Here are some points, each followed by its number:
5:3:10:-36:27:-13:-2:0:14:7:-33:-15:-5:-7:16:-7:14:-3:-13:-12:-13:-5:-6:-9:-16:-4:1:-32:7:-20:-16:15 0
-17:13:35:20:38:-45:-30:-25:16:38:34:49:-12:-23:-63:-7:-10:34:-38:14:-5:58:28:-47:-9:-39:27:18:-1:-7:-6:-16 1
-37:4:-25:-7:-2:9:11:0:26:54:-15:-4:28:34:55:22:27:20:-29:37:-48:15:-15:27:-29:37:13:-52:-9:69:-13:-3 2
-2:-1:16:-5:-12:-2:9:12:4:-12:3:24:3:-19:-8:-16:-10:14:13:-23:-2:-5:17:-11:2:-30:-25:29:9:-21:-3:-8 3
2:-16:12:-17:15:-10:-32:-5:-22:-5:1:-14:11:-5:-8:-14:9:0:7:-1:-5:-5:16:-16:7:7:-50:6:20:-15:-8:-10 4
10:0:23:-22:10:-25:-10:30:-22:-31:5:15:32:-23:-20:-31:-6:-9:40:-13:30:-3:31:-35:-7:-9:-31:3:11:-52:-27:16 5
-4:5:-6:-10:17:8:-27:8:-13:5:-5:12:5:-6:1:-3:23:-13:-2:-4:9:-4:-10:-8:19:20:-4:-19:8:-16:-33:11 6
-41:7:-75:32:-47:37:23:-2:56:58:-13:-46:-53:74:45:77:7:39:-62:50:-54:67:13:86:-45:8:83:-55:-35:99:41:-47 7
-1:-8:-12:1:-24:7:-9:-16:4:-7:10:0:-29:10:-7:-2:5:17:-27:5:-22:25:-7:12:-8:18:16:10:18:18:-3:-6 8
-19:3:-7:23:-1:-10:5:4:21:-6:22:-31:1:9:24:-6:-47:12:15:-8:-11:6:-18:-14:-15:-5:21:-11:-23:23:64:-29 9
8:-3:-3:-5:-21:-8:-4:-5:4:-9:-3:2:-10:-2:-14:-4:-44:-17:-11:-20:21:-26:10:5:20:21:17:1:-10:-20:-4:10 10
-36:-20:-33:22:-22:21:13:5:12:35:-6:-18:-22:34:20:5:19:3:-25:18:-26:35:-17:30:-19:-5:33:-47:-12:55:2:-14 11
17:11:2:20:-12:27:24:-6:7:-54:9:-22:-28:-13:1:21:-45:-52:5:-18:21:-3:-20:11:-9:-1:25:56:-31:25:0:27 12
10:-6:4:-14:7:-30:-9:7:-26:6:24:13:3:-5:-34:-6:-26:4:15:-15:20:-1:-3:2:-3:-9:-45:6:-3:-22:-24:5 13
Which point above is nearest to each new point, looking only along the 6 directions in which the numbered points spread most? Its number follows each.
-2:4:-44:-22:-31:33:56:-26:2:12:-21:4:-17:10:-20:16:0:16:-46:-5:11:7:-1:52:-15:33:51:22:-3:1:3:-7 -> 8
18:36:54:10:49:-38:-11:-41:14:-10:-61:67:-31:39:-90:-29:-4:-12:93:21:7:-19:10:-1:-39:-35:-19:-4:13:49:31:45 -> 3
34:-15:20:-38:-20:34:-14:-23:-1:-52:71:-74:-2:-29:6:-10:6:-12:-2:-74:54:-109:110:-9:16:-14:71:-26:-15:-39:-9:49 -> 10
24:-7:33:-6:6:-13:-8:-11:13:2:-18:0:3:-35:-37:-27:3:-16:37:-7:20:-7:-28:-23:17:-7:-25:27:37:-48:21:5 -> 5
-21:23:6:-36:13:4:-15:29:-46:38:-2:41:7:-34:-3:-50:-11:-10:52:-51:7:-9:-39:-13:16:26:-24:52:-29:-32:-41:-14 -> 5
-7:-9:-13:76:-41:23:22:-8:41:-9:19:-29:21:54:48:45:-6:22:-35:14:-25:-5:-1:57:-12:28:58:-25:-43:58:45:-18 -> 11
3:14:-30:21:2:4:4:3:45:-6:23:4:30:-1:27:17:-33:-4:29:-17:4:-35:58:-44:23:-46:-8:0:26:24:79:-32 -> 9
-8:-16:-3:-2:-7:32:-17:3:-6:3:2:10:-10:8:8:0:19:4:-9:22:-2:11:-28:-3:-6:-4:-6:-2:-3:7:2:-12 -> 8
9:-2:-42:20:-18:22:42:6:9:-9:11:-21:2:-4:6:44:0:-10:-6:7:17:2:-14:42:-19:39:44:15:-33:22:30:-9 -> 8
15:3:-3:-6:-7:3:42:0:-26:-25:15:-13:-16:-19:14:27:-32:3:5:-11:54:3:8:19:-2:-8:28:-7:-25:-7:-4:3 -> 10
-4:6:-6:36:-25:14:18:-4:1:-10:10:-5:21:40:29:29:-26:-2:-6:13:-21:-12:25:29:-5:7:38:-17:-14:54:25:-12 -> 11
